One turn or mirror swaps these rows in pairs. Which row does each one swap with?
z839: [ 15   0 -12  11   7 -16 -19 -33  -8  17 -19   0  23 -11 -17  11]
z720: [ -4  22  -3  17   1  15  13  -8   4  26  -2 -21   2  19 -11  11]
z423: [  0  -8  -4  20  13 -10 -27 -37 -16  12 -18   0  13  -6  -7   7]
z450: [ -5 -13   9 -19 -18  12  -1 -19  -9  38   4   1   0  -2   8  13]
z738: [  0 -14 -26  19  16 -14 -30 -26  -5  28 -16   1   2 -10 -17  18]
z14: [-17  15  -4  -4   3   3  -5   3 -28   1 -15   1  18  11 -17  21]
z446: [-11  -8  -5  12 -10 -14 -26  11 -20  36  -2 -31 -16   1  -9  -1]
z850: [  2 -16 -16  12   7 -15 -30 -27  -8  21  -4   5  19  -8  -1  14]
z274: [-23   0 -13  -6  -5   2  -8  -7 -22  -8   4   3  12   6   2  11]
z937: [ -3  -5  12 -24 -14  19   9 -12   3  43  -4 -10  -2  -6  -8  17]
z723: [  1  15 -20 -22   3  11  -6  -4   0  23 -19  -3  -8  -3 -15  41]
z413: [ -2  24   1   8  -3  14  20  -9  -1  17  -4 -19  -4  15 -12  13]
z858: [  5 -21  -3  -5   8 -11 -21  17 -18  37  -4 -24  -9  -3  -3  -9]
z689: [ -6  18   1  18   9   6  15  -5  -3  22  -5 -25 -11  21 -20  12]
z686: [  3 -18 -13  22   1  -6 -29 -22  -9  23 -23  11  -1   2 -18  18]
z950: [ -1  21 -16 -22   5  13  -8  -2  -4  27 -17   5  -3  -2 -12  34]
z47: [ -1 -13  -9   2   6 -16 -25 -35 -14  16 -15  14  13 -11  -7   3]
z483: [  2 -22  -3  -1  18   0 -19   8 -15  27  -5 -35 -16  -1 -13 -10]
z217: [  0 -25   1  -4  -1 -10 -21   6 -18  20   0 -41  -6  -2  -1   4]
z788: [-32  12 -21  -4   6   6   2 -15 -14   4 -17   5  11  13 -24   8]
z729: [-13 -12   3 -21  -3  18   9 -13  -4  52 -12  -8 -16  -2 -17   7]
z891: [  2 -22   0   3   6   2 -21  10 -14  23 -12 -41  -1  -3   0  -5]
z517: [  4 -13 -19   7  14 -18 -30 -26  -9  20 -18  -2  21 -17  -6   8]
z320: [  3  -8 -14  10  20 -13 -31 -33  -6  27 -12   4  13  -7 -18   6]
z662: [-10 -20   7  -1   2  -1 -20  11 -24  27  -8 -25  -5  -1   3 -11]
z191: [  6 -10   2  -1   7   5 -22  24 -18  31 -11 -36   2  -9  -7   1]
z558: [-11  11 -21 -19  15   9  -9   4  -2  27 -16  -6 -12  -7 -25  43]
z6: [ -6  13   0  17   1   9  21 -15   9  30  -8 -20   4  23 -20  15]
z876: [ -2 -16  -5  12   8  -5 -20   6 -15  33 -10 -40 -12  11  -8  -2]
z343: [  0  -1  15  -8 -12   9  13 -10 -13  48  -4  -1  -3 -12  -9  17]
z21: [ -4  15 -15 -11  17   3  -9  -4   2  35 -16   6 -14   2 -22  43]
z732: [ -9  16 -21 -15  13  13 -14   4   6  27 -20   6  -3   8 -21  34]
z824: [ -4  18   3   8   0  11  14 -16   7  24  -1 -27 -15  11 -20  12]
z75: [-22   6 -14 -17  -1   6  -4 -13  -8  -8  -3   4  14   3 -26  15]
z829: [-14  -7  13 -23 -11  23   3 -13   3  41   4 -13   0   0 -15   9]
z964: [ -6  -9 -10  20  13 -17 -25 -24  16  20 -19   1  12 -11  -7  24]
z784: [-23  13 -10  -7  -1   6  -1  -6 -12  -6  -5  -1  23   2 -19  17]
z254: [ -9 -16   2   3   2 -13 -17  15   3  22 -18 -40 -11   3  -5  10]

z558 is swapped with z6
z14 is swapped with z343
z788 is swapped with z729
z274 is swapped with z450

One turn or mirror swaps these rows in pairs. Which row does each one swap with?
z86: [ 19  10  19   4  -6  17  23   5 -18  -9 -11  29  -5  23   1 -18 -14   8
  16   9   0  13  -2 -27 -27   2 -17]
z109: [ 15   0   4  12   5  26   2  -1 -21 -36   1  24   3   3  26 -13   3 -12
  17  11  40   7 -18  14 -31  17  24]
z198: [ 22  28 -23  -9  -5  19   6  11 -15 -31   1   5  -7  12  23 -10 -17  -9
   4   0   2  20 -33   3 -53  11 -15]
z136: [ 21  15  11   7 -20  24   8  13 -31   3   9  23 -35   7  23 -10 -18  12
   8   2   2  34   4   5 -52   8  17]
z22: [ 18  17  23  13 -19  16 -11  18  -6 -15  -2   5 -31  10  23  13  10   3
   5   8   1   6  24   6 -25  25  -7]
z944: [ 18   7 -15  15  -6 -12  -9  -6 -38  13   1  23 -21  -6  23   0  -2 -11
   8  -5  16  15 -13  -5 -27   3 -17]
z459: [  4   4 -10  20  -3   3 -13  10 -44 -13   6  15  10  14  36  13 -13  -6
 -19  21   8  12 -23  17 -41  20   1]
z308: [  9   0  19  21 -13   9  -1   5 -17 -26   5  15   3   9   7   5  -6   8
  12 -14  -2   6  17 -22 -16  36   1]
z280: [ 27  -5 -17  12   1  19   9  21 -37 -32  -6  37 -31   8  11  17  -7   2
  13   0  21  14  -4   2 -45  26 -26]
z943: [ 29  16 -13   2  -4  21 -17   1 -28 -33  -2  45  10   3  28 -26  15 -17
  -4  16  14  19 -18 -11 -32  10 -10]
z88: [  9   4 -14   8  -7  31 -12  17 -25 -24 -15  24 -17  29   5  15  -5 -12
  13  38  -2  20 -11  19 -15  11  19]
z888: [-10  14   8 -14  10  33  -4   0 -31 -48   0  15  -9  13   5 -21   8  11
  -3  -1  15  14  -6   0 -37  14  15]
z200: [  7  13  26  26 -25  19  -4  14 -14 -18  14  31  -4   8  19  -6  -6 -12
  23  -6  21  26 -27 -20 -43   5 -15]
z242: [ 15 -12  -7   1  -5  27  -7  35 -35 -10  -7  32  11   6  34   9   5 -13
 -23  -2   4  22  10   1 -31 -11 -14]
z42: [ 12   7  20   2 -39  44   6  15 -15  -7 -17  40   0  28  15   0 -10 -10
   3   9  13  22 -10  -2 -27  17 -21]
z722: [  6   5  17  -5 -31  23 -19  32 -20  -7  -4  12 -11  25  25 -12   4  -5
  17 -11  23   8 -20  -5 -23  41   7]
z798: [ 14 -10  16   4 -16  14  -2   5 -25 -44  29  22 -10 -12   1  11  -4   1
   6  35   7  12  -8 -12 -33  14  -4]
z528: [ -2 -10  -4  -7 -18  48  14  23 -52 -30  12  15 -17  27   3  -6  -5 -16
   8  16  12   7 -13   5 -19   7  -9]
z481: [  5  -2  -2   4 -41  23 -14  20 -27 -23  -6   8   8  -7   7  -4 -11   9
  19  15   2  18 -29 -15 -48  32 -14]
z417: [  0  18   6 -19 -13  29 -14  13 -48 -31 -14   0  -2  14  12  -6   8 -13
  -9  -4 -14  14 -19  -8 -31  29  14]
z184: [ 25   9   8  -6 -14  25  40  15 -24 -21   4  25 -17   5  15  -8  -5  -3
   3   5   4  16 -14 -14 -42 -16  -5]
z452: [ 10  -8   4  -5  -7  12  -5  15 -45 -25   5  19  24   7  16 -33  -3   7
  21 -13  -7  -2 -15   4 -43  18   4]
z491: [ 27 -16  -6  11  -4  35 -18  21 -15 -15  22  29 -23  12   2 -16  -8 -16
  14   0 -11  -8   4 -10 -13  16  -5]
z289: [ 37  12 -11  19 -24  34   9   4 -46 -16   5  22 -15  20  18  -5   0  -7
   8   7   1  26 -23  31 -31  16 -25]
z848: [ -3  20   1 -14  -6  11  -2   0 -29  16   2  21  -2  11  25  -6  16  -2
  -7  15  -2  19  -6   9 -45  33  12]
z270: [ 15  -5   3  26 -28  41 -16  16 -51 -16   7  -4  -7  25  18  14  -6   4
  19  -8   4  22  -3  -6 -41  28   4]
z134: [ 17   0  -1   6 -18  32  -9  14 -50 -34   1   6   3  17   7  -8   1 -31
   3  -3 -10  18  -5 -12 -36  14 -43]
z869: [ 17   9  15   6 -15  25 -29  24 -36 -35  -7  29 -22  12  -1 -27   7 -11
 -15   7  -1  14 -20  11 -40 -12  -1]
z802: [ 28  19 -11   7 -15  29 -20   9 -35  -7   3  16   6  -6  24 -10  -9  -2
   5  11  -7  17   7   3 -62 -19   2]
z598: [ 14  37   0   9 -27  22 -12   0 -24 -20   8  13  14 -20  13  -4   6 -20
   4  16  -5  16  -9   3 -51   8  -4]
z222: [  9   9   6  23 -20  11 -21  29 -40  -2  -3  -8  -3  -7  13  -9  12  -4
 -22  -2  13  28 -11  11 -20  26   4]
z361: [  3  18  -2   9  -1  27   1   9 -14 -17 -23  11   9   7   1  -5  -5  -7
  -7  12 -18  27 -12  16 -25  37  16]
z690: [ 12   6  13   2   6   0  -7  42 -39 -27  -7   4  -4  -8   9  21 -18  10
   7  -3  21   5  -3  -2 -34  20 -14]
z842: [  4  -8 -12  12  13  25  -1  31 -44 -14  -2  13  -6   6  -9 -18  16   6
  -1  16   4  29  20  11 -37   7  -2]
z877: [ -7   2 -19  14 -13  35  -2  16 -32 -11 -26  37  13   7   6   9  -1 -12
  -9  -5   6  27  10   8 -15   1  -8]
z983: [ 13  17  16  11   6  34  15  -3 -40  -9  23  20  13  24  16  -6  17  -6
  26  -3  16  13  -1   3 -30   6  -1]
z204: [ 16   0   5 -23   1  18  -2  24 -35 -18   4  11  -5  -8  18  17 -12  14
  19  -9  30  27  -1  -1 -34  -8  -3]
z884: [ 27   1   9   3 -13  41 -18  30 -44 -14  -1  48  -8 -13  -3   0 -11  -6
  17  18   1  27 -25  -5 -29   9  -8]
z933: [ 20   6  -8  19  -9   9 -24   7 -15 -20 -15  -4   2  -4  18  13 -19 -15
  15  12  17  -9 -13   8 -12   8 -10]
z219: [  8 -20   1   2  -2  20 -32  12 -29 -20  -7  16 -28 -11  22   2   0 -12
  -7   0   9  12  -5   0  -7  43  -1]
z523: [ -7  -9   2  14 -10  21 -12  15 -21  -2   7  20 -11  26  38 -20  19  -2
  -3  25   9   3   1   3 -26  -4 -26]
z474: [ 21  -4  -4  12 -14  32 -28  28 -13 -48   9  21  -1 -13  27   4 -10   2
  -2 -11  19  13   9  -4 -29  10 -24]
z953: [ 22 -17  -1   2   1   4 -24  18 -37 -37   4  26  -8   8  12 -14  26  11
   7   3   4  16 -17  -8 -12   0 -26]
z901: [ 19  -9  -6   6 -12  21   6  15 -11 -17   5  16  -2 -13  12  -4  -1  -4
  21   7   7  16  14  46 -28  19 -10]
z284: [ 20  18   1   8 -26  21 -12   8 -20 -11  11  25 -28  17  21  -9  -3 -13
  18   9 -16   8 -32  -5 -34  41  14]
z779: [ 22   9  28   5  -4  23  -7  12 -23 -15  19   0 -11   6 -10  15  10 -12
  21   1 -18   5 -23  -9 -33  16  -5]
z551: [ 18   4   2   2   7  17 -22   6  -7 -21  -5 -15 -10   5  14 -12  18  -2
  12  27   9  27 -13  -1 -15   3  13]
z809: [ 12   1  14 -11 -19   8  -8   7 -31 -10  15  16 -22  25  17  12   5 -21
   1 -15  20  31  -4  12 -35  13 -35]
z288: [ 18 -24 -19   9  -2  13 -13  18 -28 -21   8  19   0  16  11  -2  -1 -11
  15  16   4  15  14  -2 -65  36  -5]
z5: [ -6  -5 -12   1  -6  34   1  10 -22   6   0  24 -16   7  29 -23   3  -2
  -3 -10  13  25 -32  12 -24  34  -1]
z202: [ 13  18  -3   8  -5  26 -15  14 -19 -16  16  18  -6  36  18   6  -4  -3
   1   7   5  17  34  18 -43  29 -10]
z866: [  1 -17  13  10 -23  16 -12 -17 -40 -17  -1  16  -9  20  30 -10   2   8
   8  12  16  19   3 -29 -29  25  -7]
z486: [ -2  -9 -13   2 -13   7  -5   7 -21 -21 -31  20 -17  19   0  -8  -3 -14
  -8  -2   2  -3  -1 -15 -19  -7 -12]
z31: [  5  21   9  22 -11  10   4  35 -13 -32 -12  17 -19  10  19 -11  16   0
   6   6  23  20 -22  16 -20   1 -22]
z703: [ 10  -7  -3   2 -14  36 -26   3 -14 -16 -16  -3 -32   2   1 -10   4 -29
   7   4  -8  -6   0   6 -33  22  -1]
z402: [ 18   6   2   3  -2  21   8   2 -36  -1  12  19  -1  15  23 -29 -27  15
   2   6   0  32 -11  -1 -54  -2   0]
z325: [  9  -6   4 -24  13  24 -31  10 -35 -14   5  25  -3   1  19   7   0 -17
   1 -11  -4  25   7  -7 -20  -7  16]
z947: [  7  -8 -15  14   6  15 -19  28 -32 -19 -16   9 -11  -2  -5  -4 -20 -37
  -9   6   6  30  -9   5 -32   3 -17]
z799: [  6 -13 -10   2   3  30 -14  15 -23 -24  20  34   0  -4   8  17  -9  -1
  11  -5  11  29  13  12 -16 -16   4]
z148: [ 14  -1  21   1  -3  31  -8  17 -44 -24  10  27 -20  -4  -5   8  -3  -1
   3   6   5 -12  20  -2 -19  20  17]

z877 is swapped with z86
z136 is swapped with z325
z288 is swapped with z109
z947 is swapped with z200

